A state moves one step at a time under one of 6 hidden systems, and each row is a state written as 22 numbers. Each run below is a few steps of one system.
run 1, W:
[[ 18  31 -50 -24  10 -13   5  19 -32 -24   1  10  72 -35  24 -14  23   0
  -44  -5  -3 -24]
 [ 38  -6 -26 -55 -36  40   6  28 -16 -28   4 -12  43 -11   0  -9  43  -5
  -35 -18  14  31]
 [  9 -32 -19 -33 -13  21   7   3  -1 -49  43  11  40 -55  17 -22  29  11
  -46  23  -4 -26]
 [  5  22 -17 -28 -24  49  21 -16   2 -10  22 -23  48 -32   0 -38  71 -23
    8  17   4 -11]
 [ 17 -60   6 -40 -37  50  -8 -11  15 -26  46 -18   0 -25 -15 -14  34 -14
   14  30  -9  -8]
 [-31 -15 -14 -11   9  25   3 -27   3   9  48  -7  21 -34   2 -26  35 -22
   38  58  -9 -52]
 [ -1 -19 -23 -27 -22  51 -13 -15   7  16  18 -31 -20  15 -29 -10  27 -45
   64  35  18  -8]
 [-27 -43 -24 -16   3  -7 -24 -15  -1  -1  52 -11 -40   0   2   9 -17 -13
   42  64   9 -38]]
run 2, G, 8 rows:
[[  2  39 -25  15   6  -1  35 -51  -9  -2 -24   0  15  51   5 -31 -39 -35
   27   2   4 -51]
 [ 34  31 -36 -23 -35 -34 -54  24 -13 -20  10 -38 -36  -3  -1  33  19 -12
   20  20  20  22]
 [ -6 -61 -17 -31  15  -1  23   5 -37   4   5  12   0  66  13   7 -69   3
  -10  -6   2  -5]
 [ 46  54 -45  -3   5   2 -24  10 -20   5 -56  -4  48  -5 -22 -10  14 -40
   14 -26  -8 -19]
 [ -4 -38 -33 -43  -8  13 -15  59  -7 -13  15   5 -17  -9  -2  29   6  24
  -37  -1  46  50]
 [ -8   8 -21   0  28  10  56 -12 -19  -9 -20  34  65  14  16 -35 -27   3
  -41 -21  -4 -34]
 [ 35  50  -5 -18 -36  -1 -21  20  -2 -25   2 -28  22 -43   5   0  70   4
  -19 -10   3  34]
 [ -6 -80  34 -22  -4  11  27   3  -5 -25  36  19   5   2  19   1 -27  38
  -50  -6 -19  10]]
run 3, C:
[[-45   9  31  19  43  30  43   0 -11  66 -18  15  42  12   1 -17  14   3
   11 -26 -21  15]
 [ 14 -10  42  41  -4  27 -10   8  58 -12 -40  29 -16 -44 -39  -2  10  13
  -29 -36  -2  16]
 [-76  -6  20  24  27  -2  17  -2  24  22  44  14 -21 -36  19   3  24  33
   -3  35  16   3]
 [ -6  28  42  38 -19  29  44 -63  41  -4 -15  -5 -11  22  -9 -41   3 -21
   21  -9  -1 -15]
 [  6 -16  60  38  -9 -52 -30 -17  23 -14  21  -1 -52 -21   8  21 -18  28
    0  10 -39  -1]
 [-50 -14  30  19  36  -6  33 -21 -15  57   0   4  -9  54  11  -2 -35   1
   36   1 -17  -3]
 [ 27   7  18  48   8  -1 -30   0  34   7 -65  18 -37   5 -47  11 -36 -15
   15 -34  -5  -6]
 [-59   7  -8  22  28 -32 -14  29  11  27  14   9 -58  -3   7  35 -10  29
    4  23  41  27]]
run 4, H (8 x 22):
[[ 29  80 -37  22  -2 -56 -24  11  -8 -25 -43  -2  -9   5   7  13 -17  -3
  -16 -16  22  -2]
 [-21  -3   8 -35  -3 -25  38  12 -48   3  36 -13  21  34  56  10  -1  35
  -30  -5  -2  42]
 [ 39  21  -4  10  18   0  13  -2 -16  -9 -50  23  70 -12  -5 -22  -9  -9
  -31 -46 -37 -24]
 [  8  13 -16 -23   7 -38 -50  57 -34  22  10 -18   8 -34  12  43  32  17
   -7   0 -10  39]
 [ -7 -58  22 -18   5  51  35  17   7  -7  10  33  41 -25  -2 -15  11  26
  -53 -23  -9  14]
 [ 21  52 -15  24  -9  -2 -40  12  31 -20 -19   1   9 -76 -22  -4  52 -10
   -4   2   4 -12]
 [ -5 -36  31 -37 -41  16   4   2   1 -17  67 -31 -16 -14  18   5  46  18
   -4  25  -3  40]
 [ 18 -15  21  20  -1  29  10 -48  28 -20  -1  12  32 -36 -17 -43   8 -24
    8   7 -40 -64]]
run 5, H (8 x 22):
[[-13 -27   5  -7  -9  86  31   8  32  14 -23  10   5   6 -40 -20  25 -13
    1 -23  37  30]
 [ 16  21   6  37 -20 -36 -36  -9  47 -49  -1   4 -62 -37  -9  13  -8  12
  -14  15  15 -13]
 [-46  16  24  -8 -13  12  51 -37  -5  15  53 -28  -2  24  37 -23  30   5
   25  31   6  11]
 [ 63   0  22  12 -25   2  -7 -39   2 -19 -38 -10   6  31 -23 -20 -31 -36
   23 -26 -41 -32]
 [-33 -13  -9   0  35 -49 -38  14 -36  44  26  -8 -22   4  14  37 -18   2
   43  35 -21  -9]
 [-20 -44  -4  -8  18  65  37  10   4  32 -35  24  11  42 -28 -11 -22 -12
    2 -31  21  16]
 [  8  40 -23  41   8 -43 -39  19  30 -22 -39  20 -49 -22 -18  25 -24   9
  -18  -4  33  -7]
 [-51  19  13 -10  -9   0  58  -6 -10   7  37 -13  -8  32  46  -5  18  32
  -17   7  36  44]]
run 6, M:
[[ 12  20  58  57 -24 -18  -8 -37  53 -14 -17  -5 -57  -1 -17  -1 -14   3
   12  -8 -11   0]
 [ -9  17  70  28 -17 -37   6 -34   4  22  20 -30 -37  27  24   8   1  12
   33   3 -36  22]
 [-13   4  58  35  17  -3  31 -39  -4  46 -22   0   5  46   3 -13 -28  -7
   33 -25 -44  -4]
 [-30 -13  16  25  38 -28  -5   6 -14  53 -24  10 -34  54  -4  25 -57   5
   32 -12  -6  13]
 [-56   4   1  22  27 -16  50 -11  -3  13  -2  20 -25  54  25   0 -53  22
  -12  -3  35   6]
 [  0  44  -8  42  10 -46  15 -10  11 -23 -41  23 -25  29  11   4 -61  15
  -29 -23  22 -10]
 [  4  55  14  12 -11 -63  14   8 -19 -13  -4 -11 -14  28  44  18 -13  34
  -34 -25   7  40]
 [ 14  28  36  18  12 -32  34  -2 -24  -1 -25  13  48  11  30  -9 -11  28
  -46 -49 -38  17]]
run 7, W:
[[-53  65   9  32  21 -25  55 -31  -3  24   0  -2   1  32  36 -19  -3  11
    6   3  18  -3]
 [ 61  -1  29  14 -41  -2 -22 -15  20 -25 -40 -15 -42  35 -29   8 -32 -15
    9 -36 -11  18]
 [-19  -2  35  22  36 -65 -15   7 -25  24  23   7   9 -20  34  22 -11  35
   -7   5 -56  -6]
 [  8  14  -5   7  22  37  26  10  -8  39 -67  16  36  40 -27 -14 -14 -21
    3 -50   3  14]
 [ 12 -26   1   9   4 -23 -52  52  20 -15  -8  19 -36 -47 -18  42  -4  29
  -37  -9  11  28]
 [-57  38   3  15  23  -1  66  -4  -5  12   8  15  25  14  39 -19   5  29
  -34  -9  27  15]
 [ 55  18  21  20 -46  17  -4 -13  44 -49 -43   0 -24   0 -30 -12  -2 -10
  -19 -37  11  13]
 [-16  -1  61  11   4 -45  -2  -3 -10   5  44  -9   7 -34  37  11  25  39
  -17   7 -50  16]]
run 8, J, 8 rows:
[[-47  23  17  59  53 -32  12 -23  17  27 -10  33  -3 -13   9  -6 -27  12
    4  10 -15 -44]
 [  2  36  58  51  -4  14   4 -17  40  33 -44  -5 -21   4 -28  -5  17  -8
   28 -34 -16  27]
 [-22  -7  44  46  27 -55 -26  11  19  14   1  19 -50 -18   7  34 -31  39
  -11  -4 -16  11]
 [-10  51  43  50  31 -30  12 -30  -5  39 -26   4  28  -5  10 -15   1  -4
   23 -19 -49 -22]
 [  2 -11  48  33  15   3 -40  25  19  48 -35   5 -28 -16 -38  29   9   4
   22 -31 -28  37]
 [-53  -5  20  49  59 -30   2  -2  11  32  -3  39   0 -28   7   6 -23  27
   -8   9 -22 -30]
 [  2  29  51  54   6  21  12 -27  37  28 -49   8   3  -8 -30 -21  14 -13
   25 -33 -24  -1]
 [-20 -13  48  48  13 -31 -34  14  38  10  -2  17 -57 -35 -11  32  -9  33
   -9  -5  -9  22]]
run 9, C (8 x 22):
[[-13   2 -20  16  36 -39 -32  34   7 -16  13  32  10 -74  10  16   7  33
  -42  15  -1 -20]
 [-36  39  12 -12  -5  43  52 -11  -5  38   5 -24  24  25  12 -26  52 -11
   22  -5  22  37]
 [ 47 -11  29  22 -25  -5   1 -17  35 -64 -10  21  -2 -33  -5 -13 -16  17
  -54 -23 -20 -16]
 [-48  -4  27  -3  29 -22   0  -2 -26  51  49 -15  18 -22  29   9  35  16
   25  31 -37   2]
 [ 24 -29  36   7 -18  58  38 -26  19  -1 -40   7   9  41 -29 -28 -20 -16
    0 -46  -9  10]
 [-10 -32   8  27  26 -30 -57  21  22   1  16  24 -24 -69 -14  27  -4  20
   -5  26 -21 -23]
 [-55   2   3  -4   6  48  47 -17   4  45   9 -13 -15  47  -2 -14  15 -16
   44  13  34  22]
 [ 44   0   3  34 -22 -12 -20 -26  44 -59 -25  15 -33 -19 -26  -9 -33  -8
  -17  -2   1 -40]]
run 10, M:
[[ 16  40  -4  19   5 -52 -34   0 -22  26 -36 -19 -35  50  -5  30 -37 -15
   42 -12  -9   6]
 [-30  -2   8 -22   7 -14  57 -13 -44  16  23 -11  15  70  49  -5 -30  16
   -5  -6   2  17]
 [  6  25 -27  28  45 -29   5   3 -16   8 -57  35  28  18  -2  -3 -58  -6
  -18 -29  -6 -37]
 [-15  24 -28 -16   5 -34   1  49 -26   5  -8  -2 -21  32  24  35 -14  29
  -28 -16  43  58]
 [  1   4   2   5   8 -12  50  -6  -7 -40  -3  30  41  -8  34 -24 -20  32
  -75 -25  -1 -12]
 [ 24  51  -7  23  11 -38 -42  44   2   3 -46  10   9 -42  -6  26  17  16
  -29 -32  -1  24]
 [ -3 -28  38 -25 -18  17  25  28  -8  -6  23  -1  21 -13  22   6  32  42
  -52 -27  -3  65]
 [  1 -19  26  35  36   6 -14  11  24   5 -19  41  37 -69 -18  -9   9  15
  -27 -18 -40 -25]]
run 11, G (8 x 22):
[[  8  52  42  40 -18  13  25 -49  22  16 -37 -20 -10  38 -12 -26   2 -24
   38 -22 -11   3]
 [  4  -6  11  22   1 -54 -62  18  17  -9  12  -4 -66 -28  -7  44 -16  16
    8  22  -3   5]
 [-46 -10  15   8  37   1  34 -12 -26  61  -9   2   1  65  10   1 -34  -5
   39  -5  -7   5]
 [ 34  59 -14  38 -14 -13 -37  -1  27  -9 -61  -3 -32  -2 -35   8  -3 -23
   17 -22  23   3]
 [-46 -13 -21  -7  33 -45 -13  39 -23  18  22  10 -36  13  25  42 -27  35
  -16  18  28  22]
 [  6  52   1  18   6   1  48 -24 -14  15 -54   1  24  60   6 -23 -26 -14
    0 -42   5   6]
 [ 36  30  -8   6 -13 -54 -57  41  -2 -27 -15  -7 -26 -31  -1  42   8  23
  -28 -13   7  31]
 [-32 -39  20  -9  33  -3  40  18 -38  38   0  19  21  45  25  11 -34  32
  -24 -28 -14  32]]
run 12, J (8 x 22):
[[ -1 -16  43  24  -3 -43  14   0  10 -31   2  22 -31   9  25  17 -45  49
  -55 -25  -8  23]
 [ 38  72   9  26   2 -50 -19 -18 -17  -7 -27 -12  35 -24  16  -8  15 -10
    3 -14 -46 -23]
 [  6 -31  41 -15   9   7 -30  42 -18  47   0  -8  16 -22  -9  28  39  15
    7 -24 -38  55]
 [-20 -44 -13  16  59  -3 -10   6  -4  16  -6  46  32 -29  -9  -4 -35   0
   -9   7 -30 -61]
 [-16  25  13  29   0  62  17 -16  49  17 -22   5   8 -37 -36 -31  51 -20
   21  -1  15  -5]
 [-13 -52  52  23 -15   0   6 -10  47 -28  21  19 -60  -9  -3  11 -24  36
  -29   1   6  17]
 [ 13  52  21  34  -9 -48   3 -54   5 -27  13 -13  -1 -13  27 -18  -3  -6
   10  21 -34 -47]
 [ 20  -4  55  -9 -26  -3 -30   2  -9  33  13 -44 -18   7  -6  21  36  -4
   44  -8 -41  50]]

Name the system that made each run.
run 13 (2 x 22):
[[  1  63 -17  14   2  15 -14  29   6  40 -55 -10  -1   9 -25  11  33 -19
   22 -32  31  41]
 [-32 -27   6  11  34 -17  17  39  -6  12 -14  38 -10  12  12  22 -42  46
  -54 -26  20  34]]
 | J
run 14:
[[ 31  62  37  21  -7 -41   2 -14 -23  21 -36 -23  14  32  15   2  -2  -7
   14 -38 -41  17]
 [ 34 -52  33  -1  14 -14 -20  25 -22  15 -29  17  17  14 -10  23 -39  14
  -19 -48 -53  17]]
 | W
run 15:
[[ 41 -58 -21 -42  -9  25 -39  56  -9 -10 -13   8   7 -11 -31  24  -2   1
  -25 -23   4  30]
 [-28  -1 -50 -16  28   6  23   6 -10 -21  26  27  51 -44  22 -22  12   9
  -39  27  18 -42]]
 | J
run 16, 2 rows:
[[  9  -4  57   3 -27  40  36   5  20  -6  -9   2  15  -9  -1 -12  37  25
  -39 -44  -6  57]
 [  8 -41  48  31  24 -21 -38  13  15  11  -3  25  -2 -58 -12  18  -2  22
  -12  -9 -58 -12]]
 | M
run 17, 2 rows:
[[  5  41  -6 -13 -39  48  29 -34  15  -2   5 -37   8  10  -7 -33  53 -36
   36  11  24   3]
 [ 46 -34  16  -9 -34 -37 -31 -29  -1 -47  26 -18 -34   9   6   8 -37  -7
   11  18 -36 -26]]
 | H
run 18 (2 x 22):
[[-40  38   9  58  27 -22 -11  -5  49   3  -1  25 -28 -60  -7  -1  14  19
   -5  20  16 -23]
 [-58  34  40  21  -5 -16  43 -26  11  22  33 -18 -36  24  33  -3  15  21
   16  18  17  32]]
 | G
run 19:
[[ 14  14 -25 -31 -24 -35  23  -6 -31 -57  38  -9  16  10  53  -7 -10  21
  -50  11  11  -5]
 [ 27  29 -35 -31   2  -3  19 -10 -47 -12   3 -10  80   0  27 -26  14 -19
  -11  -3 -25 -35]]
 | H
run 20, 2 rows:
[[-31 -55  11 -24 -17  26   4 -22   9   1  64 -21 -37  11   4  -1   9  -8
   37  51   6  -5]
 [ 25 -33  -8  -2 -15  14   0 -50   9 -20   2  -6 -16  29 -18 -21 -43 -39
   41  23 -17 -61]]
 | C
run 21 (2 x 22):
[[ -9  -8 -65 -35  18  35   6  -2 -31  23  -7  -4  36  28 -13 -16  -7 -45
   40  20  15 -37]
 [-25 -19 -44 -25 -11  60  17  23  19   4  -6   1 -28  24 -27  -1   7 -14
    6   8  74  28]]
 | J
run 22, 2 rows:
[[ -5 -52  -4 -27 -23  14  23  14   4 -32  18   6 -40  45   7  12 -37  22
  -35  -7  42  37]
 [  1  63 -17  37   7 -50   2 -32  13 -38  -1  12   8 -31  25 -20  -7   4
  -19  19  -1 -54]]
 | W
run 23:
[[ 15 -11  36   0   0  50  38 -19  -1  11 -14   8  68 -16  -4 -37  30  -9
  -11 -31 -46  -9]
 [ 38   3   8   7  -5 -25 -78  29   4   7  -7 -14 -11 -53 -23  32  29  -7
   22   4 -34   5]]
 | H
run 24:
[[ 43 -51  55   0 -47  -1 -12 -18  19 -36  12 -11 -46  20  -7  10 -27   9
   -8 -14 -26  22]
 [ -5 -28   7  12  48 -19 -33   1 -25  46  -3  10  31 -20  -4   8 -12 -14
   34  10 -62 -45]]
 | G
run 25:
[[-16  18 -47  35  43 -39 -24   6   9 -11 -21  36 -14 -20  -5   8 -46   1
  -11  17  18 -56]
 [-28  26 -35 -35 -11  22  32  21 -22  18   6 -22  -7  48  15   3  19  -3
    4   2  61  49]]
 | H
run 26 (2 x 22):
[[-38  45  27  31  34  -9   7  -3  -1  44   5   1  39 -48  13 -10  52  10
   12   4 -31  -5]
 [ 15 -64  57  23   9  30  -9   1  25  22 -29  22  -9  -3 -38   4 -20   3
    4 -35 -42  10]]
 | J
run 27, 2 rows:
[[ 40  11  30  14 -37  25  15 -43  15  -3 -35 -23 -16  52 -24 -22 -16 -38
   38 -25 -13   1]
 [-16  -7  15  25  24 -68 -33 -10 -15  20  15  -2 -43  16  14  30 -46   8
   31  25 -31 -23]]
 | H
run 28, 2 rows:
[[ 63  20  -3  12 -30 -22 -38   6  24 -62 -21   4  -1 -50 -14   4   6   3
  -39 -16 -11 -10]
 [ 11  23  31 -22 -26  -8 -13  11 -13   7  36 -35  21 -39  21   8  76  14
    3   5 -27  42]]
 | M
run 29, 2 rows:
[[-31 -55  -6 -31  19  39  55 -19 -24   7  34  13  42  21  19 -30 -14   0
   -8  16 -10 -28]
 [ 30  24 -45   4 -12  21 -46   4  27 -15 -24  -4  -4 -44 -44  -8  30 -42
   27  18  19 -33]]
 | W
run 30 (2 x 22):
[[ 11  -3 -39 -35 -12 -30 -46   9 -31   5  23 -36 -36  29   0  32  -9 -26
   50  38   5  -4]
 [-25 -68 -22 -21  24  31  39  -8 -15  -1   8  30  10  37   1 -14 -53  -5
   -9   8  12 -33]]
 | H
run 31, 2 rows:
[[  3 -14  42 -21 -36  54  10 -10  11  25  18 -37  -4  11 -16  -8  55 -18
   43  -2 -10  46]
 [ 24 -43  44  35  -4 -10 -30 -29  36 -21  -1  15 -33 -28 -23  -1 -30  -1
    9   9 -43 -41]]
 | H
run 32:
[[ -5 -16 -48 -32   2  10  47 -12 -30 -19  -3   9  19  65  18 -19 -52 -10
  -16  -4  29 -21]
 [ 51  47 -46  -5 -20 -46 -55  12  -7 -43 -12 -14  -5 -28   0  12   4 -15
   -6  11   7 -22]]
 | W
run 33 (2 x 22):
[[-16 -43  -8 -28  14  26 -38  58  -6  35  15   2   3 -41 -20  31  40  11
    3   8   4  39]
 [-28 -53   1  -6   4  67  23  -2  39 -18  23  29   8 -43 -20 -26  21   6
  -21  15  20 -17]]
 | M
run 34:
[[ 24   2 -48 -39 -30  10  20 -35 -24 -40  16 -24   9  47  13 -24 -21 -33
   13  23  20 -36]
 [ 14   8 -44 -53 -41  13 -13  17 -18 -16  22 -40 -25  28   3  14  23 -19
   20  22  48  35]]
 | J
run 35, 2 rows:
[[ -7  -6  14 -26 -33  53  32   1  15 -21  34 -14  26 -33   6 -24  66   9
  -26   2  14  32]
 [  9 -31  24  -8 -15  20  25 -34  10 -41  39   6  42 -41  16 -35  22   7
  -27  17 -33 -37]]
 | C
run 36:
[[-68 -31  -3  -1  26 -14  21  -6  -5  19  44   6 -40  28  27  13 -31  19
   11  39  25  -3]
 [ 23  46  -7  35  -3   5  -1 -41  18   1 -50  -6  -7  30 -26 -23 -22 -43
   42 -12  -3 -37]]
 | C
run 37, 2 rows:
[[-34 -63  -3  -3   9  53   8  27  38   2   6  32 -30 -18 -31   7  -2  13
  -18   6  42  16]
 [-13  48 -12  35 -18  12   8 -20  60 -37  -8   5 -39 -28 -15 -19  17  -2
   -8  15  54 -13]]
 | H
